rotation steps, each row followed by its count of steps
The counts run from 0 to 871.
[117  70 134  70 116 142 104 143 127 115 120  74 141 111 122 137 162  90
 107 100 118 156 101 194 141 100 131 134  92 160 128 139 159 136 122 145
 138 110 144 111 107 119 164 137 191  74 161 130 114 117 115 118  88 115
 109 112  79] => 871
[125 170 153 137 124 147  66 166 188 111 125 117 137 134 115 111 131 128
 131 160 108 131 170 171 136 121 115  98 129 111 131 138  97 175 150 137
 127 130 154 144 118 158 195 147  89 116  93 134 122 155 100 121 113 177
 101  99 173] => 374
[139 122 147 165 122 134  91 102 137 121 105 142 128  67  98  92 127 143
 118 113 108 150 164 132 133 156 134 104 119 174 126 109  72 161 133 125
 135 130 129 184 108 169 109  72 107  75 111 104 105 153  74 131 174 197
 110 119 134] => 782
[138 160 173 114 125 124 150 172 103 140 108 145 147 180 147 112 113 142
 135 106 108 154 139 134  98 120  58  81 136 102 121 101 124 155 105 120
 132 115 159 164 126 141 166 137  63 131 126 148 116 123 138 111  67 119
 128  90 131] => 524
[128 185 118 132 129 135  91 146 113 124  41 105 141 115 133 135 108 125
 159 130 115 122 125 147 142 133 126 129  91 134 188 115 106 169 127 140
  65 116 153 147 139  75 124 151 161 123  82 124 148 143 143 157  96 179
 107 109 129] => 329
[152 163 134  94 116 169 134 168 126  99 135 104 156 188 117  86 111 108
 140  96 140 166 127 133 147 129 107 132 108 117 147  69 116 157 116 125
 129  59 125 150 119 150 128 121 104 107 130 128 139 120 152  87  92 136
 123 154  77] => 321
[131 127 157 145  85 145  97 158  90 141 145 125 153 146 164 158 116 112
 166 114  93 152 143 128  73 160  91  96 110 156 101 147 101 126 101 125
 118 151 174 154 138 195 164 126  90 116 112 101 101 128 137 143 109  80
 154 152 145] => 522
[151 128 136 104 108 134 122 127 122 150 199 139 110 130 137 126  95 135
 165 149 127  90 103 110 122  92 160 132 176 147 192 127 162 116 141 144
 161 128 109 153 165 136 115 170 164 127 139 148 135 131 179 119 149 110
 118 176 146] => 408
[126 130 109 118 103 179  89 127 103 129 220 164 133 147  97  81 106 155
 119 125 137 154 121 162 143 107 146 139 145 125 163  58 119 140 114 124
 163  98  99 100 139 124  88 119 157 112 132 137 110 113 156  78 166  95
 110 150 113] => 565
[103 155  93 129 133 203  97 125 161 125 134 108 143 161 122 149 117 129
 139 128 128 101 116 176 157  98 140 145 139  96 151 103  94 113 134  99
 103 131 111 105 142 127 163 116 162 131  76 138 166 133 184  58 111 115
 120 111 165] => 14
[116  98 118 110 143  93 151  91 155  94 138 159  83  90 149 158 157 110
 128 111  73 113 120 149 130 112 134 115 125 122 124 174 144  97 117 130
 136 102  85 159  62 126 139 154 138 155 156 127 164 147  93 143 109 150
 107 120 104] => 43
[110 108  83 119 147  85 150  78 148 121 125 170 123  81 143 126 161 149
  67 129 137 144 126 157 129 126 133 135 120 128 132 158 155 128  86 141
 122 155  93 114  65  67 103 156 154 154 184 144 133 125 122 174 121 130
 140 146  80] => 694
[133 142 147 188 134 131 145 182 100 173 174 128 132 150  86  50 130 136
 109 131 141 115 142 103 141 124 143 157 132  97 115 120 128 126 134 120
 128 157 118 160 132 134 127 173  86 151 143  85 125 157 147 160 165 151
 122 174 146] => 835
[124 206 131  91 153 129  96 116 154 121  98 100 122 126 120 130 119  94
 174 138 144  86 115 138 142 130 118 112 128 126 188 109 115 154 140 129
 113 108 127 166 142 107 188 146 179 146  91 142 141 139 166 120 101 130
 110  86 178] => 664
[129 171 146 127 136 139 157 127 148 131 172 132 110 196  57 113 128  74
 143 119 138 123 125  90 165 142 152 151 118 112 154  83 128 132 158 133
 172  75  80 165 165 172 141 133 153 126 134 115 137 141 148 114 134  64
 136 155 119] => 657
[156 137 111 118 119 134 142 121 137 111 198 149 109 132 140 115  99 144
 172 147 119 101  86 102 128 101 164 139 160 119 201 119 158 128 118 142
 161  88  89 142 131 142 106 150 161 117 156 165 134 119 167 100 131 111
 131 160  98] => 407
[134 148  87 121 134 146 120 105 171 128 175 132 129  71  94 116 129  97
 137 127 133 152 129 108 149 128 146 134 117 166 158 144 113 155 161 115
 196  86 132 171 129 200 146 118 151  68 163 147  79 127 119 115 132 117
 128 127 126] => 111
[126 156  62 116 131 179 116  50 171  99 105  96 143  73 139 155 132 152
 104 151 141 112 133 130 114 121 135 161 147 157 136 128 115 111 131 106
 113 132 118 148 136 112 124  97 197 127 125 140 114 123 157 105 163 138
 130 138 152] => 356
[100 192 120 123 146 151 125 112 145 159  80 108 149 109 113 157 102 153
 160 105 142  98 115 113 124 103 114 144 119 129 186  95  97 152 153 100
 144 105 161 168 157 146 168 108 146  72  92 164  98  86 147  92 121 138
 130  74 130] => 263
[124  86 119  85 118 100 140 118 126 119  58  98 128  84 154 100 152 118
 100 105  98 144 112 172 115  93 136 166 115 126 123 135 155 113 117 124
  76 135 122 148  86  85 144 146 172 127 142 139 155 148 123 138  83 171
 123 115  77] => 535
[123 119 119 133 144  80 153  96 135 118 149 170  88  85 117 104 148 162
  68 129 136 137 118 126 137 123 134 120 132 111 131 134 154 143 111 161
 177 153  84 126  97  77  83 155 133 134 207 134 113 127 104 159 142 129
 125 132  92] => 695
[151 177 149 138 130 112 171 136 149  79 107 138 148 165 155  94 130  99
 168 137 115 134 146 112 137 152 140 136 154  75 140 132 157 161 129 143
  96  91  99 118 163  86 117 142 142 197 101 131 190 141 131 147 126 155
 124 110 129] => 795
[133  95 129 160 128 106 114 123 101 136 128 128 101 135 152  98 117 180
 101 175 156 105 160  90  87 116 151 135 162 163 120 130 132  89 154 115
 102 196 109 158 132 157  89 128 125 154  97 148 138 116  85 167 204 133
 134 186 160] => 494
[125 126  87 139 129 108 119  95 165 123  97  99 110  94 121 169 168 124
  57 150 124  95 114 165 111 137 141 147 134 154 132 135 116 115 126 137
  85 183  94 167  95  91 119 111 178 154 137  87 156 160 112 154 131 157
 145 154 132] => 692
[137 157 136 127 171  96 150 150 134 118 181 144 109 192 148 114 121 134
 120 167 171  99 129 121  95 119 118 105 149 125 172 106 143 138 116 153
 162 152  87 139 114 147 150 156 139 140 125 182 122 103 123 121 138  70
 169 136  94] => 5
[131 124 158 159 113 126 143 140  99 120 111 130 114 154 138 135 106 191
 116 120 107 112 129 147 107 139  99 103 141 111  47 162 123 140 130 109
 159 161 180  71 119  65 133 145  69 120 160  69 130 117 153 131 103 151
 106  96 153] => 280
[132 134 106  85  69 162  65 102 114 112 138 118 166  92 133 104  85 138
 120 118 134 197 144 145 104 110 128 133 152 162 167  85 144 127 150 131
 121 104 149 153 162 157 111 118 154  97 134 167 116 118 129 112 140 153
  98 141 145] => 717
[119 156 138 103 154 151 103 100 196 118 144  97 164 114 133 135 127 122
 133 156 136 127 157 132 124  99 108 130 171 102 149 111 136 130 161 138
 115 114 121 149 159 160 187 119 121 174  98 196 140 116 105 100 146 173
 140  86 182] => 710
[137 104 149 112  77 128 107 137  70 135 131 142 117 136 146 159 128 109
 167 104 101 142  96 143 105 150  98  90 129 135  99 142 125 133 116 130
 159 140 162 121 169 113 133 122 100 114 144  94 115 135 173 120  72  82
 117 103 170] => 121
[152 172 137 116 105  80 150 132 154 113  83 144 128 179 124 130 124 156
  85 163 148 139 141 121 144 146 132 147 145  94 126 108 147 148 102 139
 133 112 104 116 132  50  86 120  97 123 172 124 151 113 146 127 107 136
 152 120  65] => 143
[126 149 178 131 130 136 115 154  97 123  96 117 140 144 142 102 133 155
 182 102  88 125 124 163  96 137  97  90 134  98 140  82 121 197 142 151
 105 148 146 141 148  91 167 132 140 167  76 114 141 156 149 136 108 133
  99  75 163] => 125
[104 170 168 105 136 118 135 113 139 105 149 152 152 203 147 156 132 136
 134 108 107 149 160 128  74 152  89 116 151 120 100 105 133 154 120 147
 143 124 122 137 132 168 176 131 107 150 113 147 118  98 112 111 126  54
 142  95  97] => 859
[159 104 148 158 133 108 185 129 104 185 129 142 136 116 122 161 169 146
 146 118 139 113 102  76 144 142 150 164 136  90 124 115 172 121 140 155
 126 159 116 100 210  97  72 116 117 158 139 135 128 121 133 139 144 119
 153 127 120] => 547
[ 98 133 130 105 161 120 122 126  97 110 189 147 126 122 148 122 149  96
 136 102 129 139 125 162  85 134  83  84 101 143 158 121 116 142 101 152
 162 131 135 155  89 139 170 172 153 150 149 142  83 126 110 140 113  67
 111 131 119] => 517
[127  68 153 103 117  87 150 112 114 100  81 110  94 108 125  99 146 121
  91  87  93 120  92 179 125  99 131 140 133 118 112 145 171 118 120 139
 131 123 116 137  58  79 133 142 167 121 173 101 150 153 108 151 116 158
 115 105  69] => 536
[113 161  99 179 114 143 142 175 113 116 145 165 128 177 130  76 115 168
  96 130 118 166 135 155 132 156 138 119 120  93 127  94 107 169 131 130
 106 124 111 122 106  93 124 167  99 157 138 109 140 153 136 152 113 125
  85 144  89] => 433
[121 134  84 144 102 105 118 106 113  95 120 143 124 169 177 130 108 120
  96 161 134 141 158 101  91 167 127 127 149 166  83 169 118  66 121 106
  99 160  99 106 118 125  98 128 104 166 126 101 150 119 127 158 139  90
 136 183 136] => 95
[116 151  81 131 136 142 106  64 193 103 122 110 127  96 108 139 109 179
  92 159 139 104 134 131 124 137 158 155 172 162 130 126 106 125 161 112
 155 134 108 138 138 114 139  91 186  91 129 116 127 106 142 105 155 138
 109 107 151] => 355
[127 102  98 112  66 179 124 158  86 176 169 133 163 152 101 108 124 105
 136 100 133 171 122 139 146  96 141 166 126 107 124 103 145 103 135  95
 122 103 142  95 177 158 127 128 113 124 126 158 131 120 171  84 112 101
 108 149 150] => 166
[ 95 172 133 116 129 163 104 150 149 120 126 117 118 176 105 121 105 166
 122 149 144 100 121 158 138 108 136 132 158  91 150  83 103 141 156 107
 131 117 123 134 155 120 172 119 140 118  97 136 157 119 166  68 105 104
 112  94 173] => 13
[115 111 168 135 135 118  97 122 122 128 132 161  91  82  85  99 144 146
 102 101 111 137 153 134 154 125 118  93 111 152 109 119  93 149 141 125
 172 119 146 146 101 155 128 106 104  81 145 109  99 135  60 132 165 187
 109 100 127] => 781
[117 200 119  92 115 123 119 118 163 114  92 139 120 156 123 175  91  91
 166 131 147 121 133 120 158 160 117 137 118 145 130 138  96 124 138 103
 166  70 160 109 152 139 138  99 119  79 131 122 117  95 149 101  70  90
 126  85 116] => 662
[109 142 118 106 165 152 125 109 132 143  79  88 121 100 110 165 130 139
 143 117 140  96 102 135 126  92 101 128 121 138 171  83  95 111 134 117
 114 101 143 188 134 152 174 114 154 107  94 147 118 120 141  88 111 135
 146  91 158] => 264
[140 136 117 141 154  89 129 125 152  80  87 122  98 120 107  85 125 101
 130 160 158 133 160  83 173 172 132 117 140 145 101 163 114 136 166 122
 161  94 108 119 128 147 116  93 126 100 108 119 145 133  62 157 167 171
 121 109 151] => 242
